which system made each run
(in the rows, 128 means zero)
run 1, pobim (10 x 28)
[[ 92 158 125 112  78 154 109 121 142 122 104 114 166 112 194 130 165 113
  151 157 121  92 164 140 188 154 164 160]
 [ 97 126 113 124  72 165 122  88 158  98 115 122 150 151 205 129 147 121
  149 186 115  95 156 122 165 178 169 141]
 [ 99 100 122 126  82 165 132  76 166  98 135 122 129 177 200 124 128 135
  141 177 117 111 136 106 123 188 162 110]
 [128  97 140 131 109 149 157  80 157  98 141 130 104 191 168 127  95 149
  133 151 136 134  98  98  80 182 156  83]
 [157 103 129 125 142 146 167 102 144 116 142 146 100 183 125 138  85 154
  118 114 141 160  80 107  57 158 127  64]
 [166 126 124 126 165 126 155 143 116 137 149 155 108 159  96 150 104 151
  119  90 146 180  86 117  55 120 102  55]
 [166 140 115 143 169 114 131 172  99 155 149 159 118 135  59 153 117 130
  120  87 143 166 121 129  76  92  85  65]
 [162 142 110 155 170  81 115 185 109 151 147 150 122 114  46 138 131 125
  120  99 125 144 140 131 112  76  81 101]
 [151 144 123 159 161  71 106 171 109 144 133 137 129  94  61 127 142 117
  132 121 112 118 149 144 155  72  96 147]
 [122 129 149 151 131  80 102 155 120 139 113 112 145  83  91 109 154 106
  129 129 111 101 151 145 187  78 111 192]]
run 2, noga (10 x 28)
[[162  92 127 174 156  62 128 152 126 122 148 127 107 132  61 113 117 125
  120 137  85 119 128 112 129  69  97 127]
 [129  73 135 172 137  59 131 138 143 110 135 113 126 124  91 104 133 124
  133 164  84 100 137 120 162  94 123 172]
 [113  83 140 166  97  99 117  96 160  94 113  98 124 142 153  96 132 123
  133 184  81  80 137 116 183 127 139 184]
 [ 99  98 131 147  78 127 122  85 161  89 111 108 135 152 190 109 137 127
  145 192  87  84 148 114 181 162 166 166]
 [ 95 125 104 124  70 162 119  97 155 104 118 120 157 152 206 130 154 121
  151 176 109 100 159 119 163 184 166 131]
 [102 176  91 105  77 184 113 124 138 123 116 144 154 132 191 148 161 116
  145 150 128 112 176 130 146 173 151 111]
 [119 215 108  89 101 183 103 146 117 152 110 152 155 107 162 155 166 106
  143 117 157 123 164 143 138 144 140  98]
 [124 208 133  87 130 177 106 149 112 178 101 146 143  87 136 155 153 110
  131  82 178 146 139 143 125 124 132 113]
 [149 171 168  98 165 148 127 150 100 181 105 133 123  98 103 152 121 130
  123  66 187 168  97 145 100 113 115 113]
 [158 131 176 123 182 119 146 140 109 166 123 135 102 121  85 138  98 146
  117  71 171 170  82 139  69  92 107 101]]
run 3, bap (10 x 28)
[[145 148 138 139 166  83 107 176 104 153 122 126 138  80  65 125 142 111
  122 101 130 123 138 148 162  74  99 168]
 [163 145 141 139 183  81 122 170  98 160 128 139 117 103  47 130 118 124
  123  89 136 144 119 139 120  70  83 129]
 [161 139 129 142 170 105 132 167 100 153 143 151 107 132  54 145 108 134
  110  81 137 165 110 132  74  83  81  80]
 [163 127 105 138 160 122 150 151 112 133 159 160 109 159  83 147 105 142
  119  96 143 166 107 116  53 120  94  51]
 [146 125  83 127 138 134 157 125 136 113 162 173 111 176 125 147  97 145
  131 125 128 153 114 107  63 158 125  47]
 [130 110  94 134 108 157 150 101 158  89 158 151 115 189 165 135 105 143
  137 157 117 131 123  99  84 175 142  59]
 [108  99 115 141  72 162 132  87 155  89 139 125 127 179 196 123 124 138
  140 182 102 107 139  98 115 187 166 103]
 [106 102 130 129  74 146 129  75 163  94 112 106 134 159 206 114 135 127
  145 184 107  90 136 113 153 174 173 151]
 [100 123 153 117  82 148 119  89 151 110  94 102 146 125 199 115 142 117
  148 161 114  90 133 134 174 155 168 184]
 [104 153 169 107 100 142 108 112 137 136  87  95 151  89 170 120 157 109
  139 142 128  91 139 153 190 124 156 197]]
run 4, Fef (10 x 28)
[[101 189 123  95  84 174 106 133 130 141  98 133 161 104 189 146 166 117
  156 134 138 107 173 146 167 159 158 138]
 [ 96 151 146  96  82 174 124 101 145 132  98 112 155 122 205 137 147 123
  141 143 139 105 128 141 153 161 175 151]
 [106 112 172 112  98 155 135  83 153 111  94  99 129 134 197 118 122 131
  138 150 131 102 108 129 150 151 165 178]
 [118  81 194 143 119 128 138  86 150 122  94  84 107 133 158  92  99 128
  124 142 125 109  93 118 139 117 147 179]
 [140  83 204 146 159  99 140 117 127 141 108  93 103 125 103 107  93 136
  117 122 136 128  84 136 123  91 125 167]
 [152 104 182 149 183  90 145 147 113 152 126 122  99 117  69 120  99 140
  112  89 145 151  85 139  97  83 102 132]
 [165 127 140 137 182 108 136 159 110 160 145 146 109 131  63 137 111 138
  109  76 141 169 103 134  71  85  85  89]
 [158 136 102 144 160 118 137 159 116 139 161 171 109 152  71 150 109 145
  119  96 139 158 128 123  65 116  86  53]
 [154 136  53 141 134 118 130 155 129 105 176 172 121 160 102 147 123 137
  128 139 116 150 149 110  89 138 118  50]
 [130 143  43 143 106 119 119 149 140  98 163 171 139 156 127 136 149 124
  140 165  84 113 179 113 129 150 115  81]]

runs to name
run 5 (3 x 28)
[[109 166  93 143 102 114 102 166 130 129 121 125 157  91 129 134 177  97
  144 146  88  86 192 141 192 105 124 152]
 [ 99 120 119 154  85 115 105 123 156 104 114  99 148 127 158 104 163 112
  144 190  75  72 172 126 200 135 142 169]
 [103  97 148 146  85 127 124  81 164  94 106  98 128 143 189 100 134 118
  138 179  94  83 132 120 177 147 158 181]]
 -> pobim
run 6 (3 x 28)
[[114 184  84 106  80 185 107 133 136 119 128 155 154 136 181 152 158 110
  143 139 128 116 180 121 138 170 146  90]
 [ 99 139 104 118  71 171 123  97 148 105 119 130 155 144 208 138 160 123
  150 180 114 101 164 122 157 181 167 124]
 [102 115 141 124  75 143 122  85 158  95 104 105 147 136 202 110 138 117
  148 182 107  82 145 124 180 163 171 169]]
 -> Fef
run 7 (3 x 28)
[[156 112 179 130 175 109 150 136 111 159 121 124 109 126  75 131  99 148
  117  79 157 163  77 139  79  88 109 116]
 [167 113 132 134 169 113 149 140 117 142 146 146  96 158  75 145 101 151
  114  91 146 168  90 122  56 103  96  71]
 [161 104  85 156 150 106 142 143 129 116 164 163 105 171  82 134 107 143
  113 122 120 151 119 104  72 124  97  60]]
 -> Fef
run 8 (3 x 28)
[[159 102  94 156 154 106 144 137 127 111 169 157  96 174  81 140  95 149
  118 118 120 162 109 105  66 123  95  58]
 [170 103 126 161 172  87 144 157 117 138 151 138  97 152  59 127 107 137
  114 104 120 153 107 116  87  80  80  87]
 [159 125 146 147 185  79 133 161 106 158 133 132 104 111  52 119 114 130
  113  89 136 149 102 135 113  65  87 125]]
 -> pobim
run 9 (3 x 28)
[[101 178  98 106  78 176 105 124 130 127 111 136 158 117 192 150 171 117
  153 152 124 101 176 138 167 164 150 125]
 [100 135  82 130  64 157 118 108 151  87 137 141 145 162 192 134 148 125
  148 185  94 100 175 107 150 176 155 108]
 [117  86 113 157  85 133 147  94 162  77 149 129 116 191 174 114 117 133
  138 186  89 106 131 106 116 172 154  96]]
 -> pobim
run 10 (3 x 28)
[[130 179  60 131 118 120 114 175 123 121 153 178 149 134 108 156 157 114
  143 138  98 121 179 126 124 135 112  66]
 [145 103  63 176 121  79 126 143 138  81 172 146 124 152 103 125 135 126
  134 172  67 107 170 112 145 117 108 106]
 [143  56 138 174 142  66 137 116 142  96 141 105 111 154 101  99 114 134
  125 179  78 105 115 116 145 106 119 156]]
 -> pobim
run 11 (3 x 28)
[[111  83 103 155  85 133 140  99 162  78 145 127 120 186 170 123 125 131
  142 188  82 102 144 101 123 172 150 108]
 [107 134  58 134  79 140 123 122 146  88 147 149 146 156 164 131 152 115
  145 180  83  94 182 108 149 161 138 101]
 [108 186  74 118  94 150  99 157 133 129 123 143 158 116 149 141 182 100
  150 146 106  94 194 131 177 135 132 119]]
 -> noga
run 12 (3 x 28)
[[114  92 126 140  78 153 138  80 166  91 128 116 119 181 192 124 120 141
  136 179 111 104 125 101 115 182 156 109]
 [133  92 146 137 120 150 154  86 158 109 134 120 105 184 165 130  88 146
  129 146 128 137  87 102  80 172 148  85]
 [157 115 140 115 150 154 156 109 131 135 142 143  96 177 127 140  87 151
  123 107 157 164  78 115  52 150 126  63]]
 -> pobim
run 13 (3 x 28)
[[102 179 156  89  89 178 115 118 130 144  96 120 159 111 191 146 152 120
  151 129 160 115 138 154 152 161 167 139]
 [104 122 163 100  90 173 136  79 147 125 104 104 132 140 203 124 124 124
  138 141 148 119 106 131 140 172 170 151]
 [119  80 180 136 108 139 141  72 159 109  99  87 114 155 176  99 105 131
  127 154 124 108  87 115 136 145 154 164]]
 -> Fef
run 14 (3 x 28)
[[137 135 161 139 171  78 120 159 104 156 111 113 129  77  67 118 137 123
  121  94 139 133 119 147 156  72 106 180]
 [135  86 204 143 150  99 137 119 130 142  98  82 108 111 112 102 107 136
  117 117 133 122  82 139 139  91 129 182]
 [138  65 171 156 129 118 147  79 153 106 112  92  97 170 155 104  87 143
  119 153 115 120  82 107 116 139 141 144]]
 -> noga
run 15 (3 x 28)
[[118  81 115 158  98 130 146  96 169  74 148 125 117 184 169 115 107 141
  140 186  86 107 123 101 106 171 149 104]
 [120 132  58 142  87 133 126 125 151  81 162 162 135 165 160 132 140 124
  149 177  85 105 173 110 132 168 132  92]
 [112 179  59 123  95 137 103 159 131 121 136 151 156 118 139 144 179  99
  146 151  96  99 192 123 173 128 125 112]]
 -> noga
